Each named move below is a turn or a mirror, shown by a few rows before and after it. Which moves, in which order, take the first row of each later pair to the second? The first pair is answered.
move K92:
[-3.23 -3.85 -0.58 -0.11 -2.79  0.69 -2.50  1.88 -3.93 -0.03] => [-2.17 -0.36  0.31  2.37  1.60  5.63 -2.23  1.27 -2.41 -1.43]
[-0.27  0.84 -1.68  0.11 -2.35 -1.84  0.62  1.11 -0.23  1.26] => [ 0.45  3.16 -0.86  1.65  0.37  1.06  0.69  0.73  0.88  0.29]
[-1.60 -3.22 -2.73 -0.93 -2.87 -0.95  2.20  2.31  0.00  4.08] => [-0.36  1.01 -1.21  2.07  2.61  5.04  2.49  1.32  1.93  1.98]
[-1.75 -2.05  1.78 -0.23  2.05  2.32 -1.49  0.96 -1.53  0.91] => [-1.99 -2.50  1.51 -0.56  0.95  1.12 -1.50  1.06 -2.03  1.17]
move K190:
[-2.59 -1.03 -0.18  1.79  0.29  4.68 -0.61  1.38 -2.08 -0.49] => [-0.33  1.62  1.81  3.25  3.72  2.29 -0.14  0.29  2.17 -0.32]
[ 2.16  2.17  1.40  0.32 -0.94 -2.58  1.81 -1.44  1.05 -0.57] => [ 1.38  0.80 -0.59 -1.80 -3.35 -2.04  1.85 -0.30 -0.71 -0.41]
[-1.39 -1.62  0.44  1.26 -3.14  3.45 -1.94  1.53 -4.33 -2.23] => [ 0.30  1.60  3.90  4.81  1.65  1.24 -1.66 -0.37  0.14 -2.51]
move K758:
[-5.10 -3.56 -3.05 -0.21  1.66  2.43 -0.42  3.45  0.52  3.75] => [-3.16  0.10 -2.76  0.77  2.99  6.55  1.19  2.94  0.73  2.08]
[ 0.96 -2.66 -0.36 -5.61 -0.58 -3.38 -1.56 -1.58 -0.03 -1.79] => [-1.71 -4.90 -1.01 -4.14 -0.40 -2.94 -1.84  0.48  0.11  0.84]
[ 2.13  2.13  1.06  0.49 -1.31  1.06  0.83 -1.74 -1.84 -1.72] => [ 1.91  0.77  1.10 -0.30 -2.27 -1.34  0.04 -2.05 -2.22 -1.63]
move K320:
[ 1.56 -2.06 -1.93 -4.70  1.06 -4.74 -1.12  0.28  2.84  0.61] => [ 3.02 -0.24 -2.31 -5.39 -1.30 -4.21  0.48 -0.16  1.77 -0.11]
[ 1.26  0.27  1.38 -0.02 -2.54  0.78 -0.22 -1.62 -2.67 -2.70] => [-0.79 -2.04  1.59  0.80 -1.62  0.76 -1.74 -1.22 -2.66 -1.93]
[-0.31  1.22  3.23  4.23 -0.75  0.18  0.77 -0.74 -3.18  0.49] => [-1.30  0.24  3.45  4.55  0.62  0.07 -0.11 -0.38 -2.43  0.77]
Now pairs of rows:
(two moves a pair)
[-0.41 -1.94  0.08  0.19 -3.75 -3.58  0.25 -0.58 -2.52  0.41] => [ 0.19 -0.23  2.35  3.01 -1.14 -4.37  0.05 -1.77 -0.46  0.22]
K190 K190
[ 0.92  1.94 -1.65 -1.18  0.94  2.52  1.28  4.16  2.75  3.20] => [-0.81 -0.53 -2.02 -1.69 -1.66  2.57  0.80  4.66 -0.02  3.39]
K190 K92
[-2.34 -3.42  2.71  2.39  1.91 -3.60 -3.24 -0.24  1.51  2.62] => [ 0.96  1.67  2.40  2.77  4.45 -1.54 -0.62 -0.34  4.98  2.47]
K758 K320
[-0.61 -2.31  0.76 -2.31 -0.95 -5.88 -4.03 -1.70 -0.92 -0.18] => [ 0.95  1.50  2.66 -0.24  3.97 -1.43 -4.49 -3.25  0.96 -2.70]
K92 K758
[-0.35 -1.55  0.06  0.76  1.35 -3.43 -1.03 -0.85  0.93  0.87] => [ 0.30  0.50 -0.31  0.94  3.77  0.94 -0.79 -0.84  1.57 -0.19]
K190 K92
[-0.93 -3.23 -0.69 -2.09  0.40 -2.36 -0.73 -0.29  0.39  0.16] => [-1.38 -3.46 -1.10 -2.39 -0.55 -0.69 -0.71 -0.29 -1.14 -0.49]
K320 K190
[ 0.02 -1.82  0.47 -1.42  0.24 -8.66 -0.31  0.53  3.56  2.79] => [-0.28  2.95  0.89  2.27  6.34  6.07 -0.76 -0.06  2.09 -1.09]
K190 K92
[-1.13  0.92  0.54  3.71 -0.20  1.75  1.48  2.28 -1.36  1.08] => [-2.19 -1.36  0.32  3.18  0.52 -0.72  0.17  2.81 -0.37  1.96]
K92 K320
[ 0.39  0.22 -4.09 -3.96  0.43  2.40  3.24  2.97  2.69  3.30] => [ 0.09  0.89 -4.02 -3.23  0.25  4.29  3.29  2.65  1.69  2.79]
K320 K92
[ 0.55 -1.59 -0.70 -1.86 -0.33 -1.69 -1.70 -1.14 -0.42 -1.09] => [ 1.46  0.88 -0.26 -0.74  0.84  1.04 -0.71 -1.69 -0.19 -2.23]
K92 K320
[-2.13 -0.82  1.32  2.94 -0.67 -0.58  0.20 -1.04 -0.94 -0.80] => [-0.14 -0.36 -0.07  0.42  1.06 -3.06  0.78 -0.94  2.63 -0.02]
K320 K190
[ 0.08 -3.92  0.04 -3.76  3.59 -1.16 -0.18  0.75  3.75  1.01] => [ 3.30  0.51 -1.07 -5.20 -1.86 -0.44  3.85 -0.07  0.97 -0.34]
K320 K320
[ 1.55  0.54 -2.17  0.16  1.55  1.85  2.30 -0.17  3.99  0.51] => [ 1.94 -0.84 -2.46 -2.03 -1.48 -2.02  2.01 -0.56  2.71  0.25]
K758 K92
[-0.41 -1.87 -2.95 -3.72  4.62  3.87 -2.66  5.63  2.09  2.98] => [ 3.21  3.15 -2.85 -4.49  3.35  6.06 -0.25  4.14  1.92  0.47]
K758 K320
[-0.97 -3.08  2.12  0.83  1.20 -2.87 -2.30 -1.56 -0.32 -0.71] => [-0.40 -2.46  1.74  0.62  2.27 -3.63 -1.63 -1.05  1.57  0.30]
K320 K758
[ 0.12  3.89 -1.11  2.20  2.31  5.13  3.39  2.88  1.77  3.32] => [ 3.08  6.39 -0.27  0.36 -0.05  4.43  3.71  0.35  0.16 -0.03]
K320 K758
[ 0.94  0.80  2.29  0.05  0.31 -2.45 -1.38 -1.00 -0.47 -0.77] => [ 0.32  1.01  2.38  1.25  1.96 -1.27 -1.68 -0.70  0.36 -0.47]
K758 K92
[-1.19 -0.02 -0.64  2.94 -2.98  0.39  0.99  0.09 -0.41  0.90] => [-1.01 -0.36  0.16  3.02 -0.06 -1.28  0.35  0.06  2.29  1.47]
K320 K190
[ 0.80  0.58 -1.19 -2.16  1.04  1.34  2.29  0.60  1.64  1.90] => [-1.50 -1.20 -0.98 -1.21 -0.79  2.72  1.16  0.75 -1.50  1.77]
K92 K190
[ 0.25 -1.74 -1.71 -1.88 -1.44 -0.36  2.66  1.60  1.81  2.64] => [ 1.07  0.91 -1.08 -0.54 -0.33  3.44  3.28  1.11  1.31  1.51]
K92 K320
[ 0.09  1.22  2.36  2.80 -0.07  2.41  0.32 -2.19  1.86  0.26] => [-1.34 -2.42  1.61  1.02 -2.39 -1.95 -0.60 -1.38  1.30  2.02]
K92 K320
[ 0.14  1.21 -1.86  1.05  1.40  0.88  3.06  5.53  4.08  4.08] => [ 1.07  0.66 -2.47 -1.43 -2.71 -2.82  3.48  4.94  2.45  3.71]
K758 K92
[ 1.33  0.96 -1.16 -3.01 -0.92  0.34  0.79  0.09 -0.25 -0.16] => [ 1.41  1.74 -0.67 -2.04  0.89  1.78  0.49 -0.03  0.30 -0.59]
K758 K92
[-3.01 -1.46  2.80  0.30  1.54 -1.41 -1.88  0.39  0.05  1.00] => [-2.43 -0.65  2.00  0.06  2.68 -1.35 -1.06  1.17  1.89  1.87]
K190 K758
[-0.20 -0.88  1.44  1.24  2.06 -3.55 -1.15 -1.40  0.09 -1.17] => [-1.77 -1.53  0.86  2.81  2.72 -1.87 -0.99 -0.04  0.58  0.63]
K758 K758
[ 0.73  1.06  1.70  1.26 -0.84 -2.18 -0.27 -3.53 -2.66 -2.75] => [-1.03 -1.68  1.58  1.33 -0.13 -3.97 -1.37 -2.62 -1.96 -1.29]
K758 K320
[ 0.76 -0.77  2.35  0.56  1.73  1.30 -2.17 -0.88 -2.64 -1.35] => [ 0.43 -2.34  2.09 -0.45  1.84 -1.34 -2.83 -0.52 -1.56 -0.53]
K92 K320
[-0.46  3.19 -0.35  2.94  0.07 -2.48  3.74  0.79  3.55  3.75] => [-2.59 -0.33 -3.13  0.20 -3.15 -1.65  3.08  2.79  0.27  4.51]
K190 K320
[-0.72  0.47 -0.82 -0.29 -1.09  3.00  2.32 -0.05  0.16  3.28] => [-0.41  1.54  0.16  1.07  0.48  2.27  2.37 -0.73  1.42  3.22]
K190 K190
[-0.07 -1.33 -2.03 -2.41 -1.21 -1.60 -1.82  2.39 -0.22  0.16] => [ 1.08  1.01 -1.14 -0.63  2.91  1.65 -2.05  1.87  1.73 -0.85]
K320 K92
[ 0.92 -0.21 -0.62 -1.36 -0.27 -2.63  0.69 -0.14  1.11  0.70] => [ 1.31  2.16 -0.10  0.09  1.28  1.06  1.30 -0.59  1.18 -0.59]
K320 K92
[ 1.12  2.68 -0.05 -0.41  1.04  3.68 -1.58 -2.54 -1.41 -4.31] => [ 1.81  3.32 -0.68 -1.01 -0.79  3.06 -0.41 -2.42 -1.91 -4.02]
K190 K320
[-0.47 -1.65 -4.72 -3.14 -1.38 -0.20  0.62  3.64  1.17  1.41] => [-2.14  0.04  1.27  5.52  2.97  2.19 -1.23  1.01  1.23 -0.05]
K190 K190
[-2.61 -3.69 -1.89 -1.30  0.77  0.43 -3.09  2.39 -0.16 -0.31] => [-3.19 -3.59  0.22  1.10  1.61 -0.35 -3.59  1.54  0.11 -0.23]
K190 K92
[-0.64 -0.02  0.53  0.88  2.44  1.92 -0.82  0.27 -0.88  0.94] => [-0.36 -1.43  0.08 -1.25 -0.82 -1.64 -0.62  0.02 -2.15  1.14]
K758 K92
[-0.77  3.06 -0.38  2.52 -0.11  5.11  2.32  0.21 -1.68  0.19] => [ 2.51  3.44  0.83 -0.83 -2.60 -0.18  1.17 -3.18 -2.46 -3.00]
K758 K758
[-1.11 -1.61 -1.70  0.24  0.96 -0.68  0.24  2.38  1.76  2.36] => [ 0.80  1.58 -1.46  0.63  1.95  2.18  1.29  1.47  2.11  0.46]
K758 K758
[-1.25 -0.16 -2.70 -1.76 -1.18 -0.33  1.60  1.81  0.29  0.67] => [-1.89  0.89 -0.88  1.09 -0.38  2.87  1.04  0.73 -1.58 -0.96]
K190 K758
[-2.33 -2.59  3.91  3.00  1.05 -1.22 -2.92 -2.44 -0.73 -1.30] => [ 0.40 -2.97 -1.00 -4.14 -1.42 -4.88 -1.00 -0.71  1.47  0.30]
K190 K190
[-1.34 -2.28 -2.17 -1.85  0.69  0.55 -0.21  2.38  0.41  1.90] => [-1.14 -1.56 -2.46 -1.51  0.75  1.48  0.43  2.30  0.35  1.83]
K758 K92
[ 1.99  2.40  1.17  0.09  0.71  0.28  0.54 -1.17  0.27 -1.76] => [ 1.80  0.33 -0.49 -2.58 -1.09 -1.99  0.21 -0.35 -0.10 -0.96]
K190 K758
[-3.96 -1.86  2.42  4.01 -1.15 -2.66  1.18  1.36 -1.33  4.54] => [-2.36 -0.09  3.10  4.38  3.15 -2.31  0.92  0.70  2.46  4.11]
K320 K92
[ 0.48 -1.59  2.84 -0.74  2.73 -3.72 -4.09 -3.81  0.13 -4.18] => [-0.12 -3.55 -0.14 -4.39 -0.85 -3.02 -3.78 -2.19 -2.18 -3.89]
K190 K190
[-0.92 -1.59 -1.42 -0.27 -4.69  0.21  1.06  0.37 -3.63  0.38] => [ 2.22  3.58  0.60  2.51  1.73  2.82  1.87 -1.07  1.56 -0.89]
K92 K190
[-0.75 -3.30 -1.98 -2.78 -0.61 -1.83 -1.39  0.57  0.19  0.71] => [-0.43 -1.92 -2.33 -1.97  2.23 -0.49 -0.64  1.22  2.70  1.68]
K758 K320
[ 0.60 -0.65  3.34  0.44  3.30  0.35 -4.05 -1.75  0.47 -2.55] => [-0.40 -2.41  3.11  0.36  3.02 -1.10 -4.61 -1.26  0.58 -1.71]
K758 K758
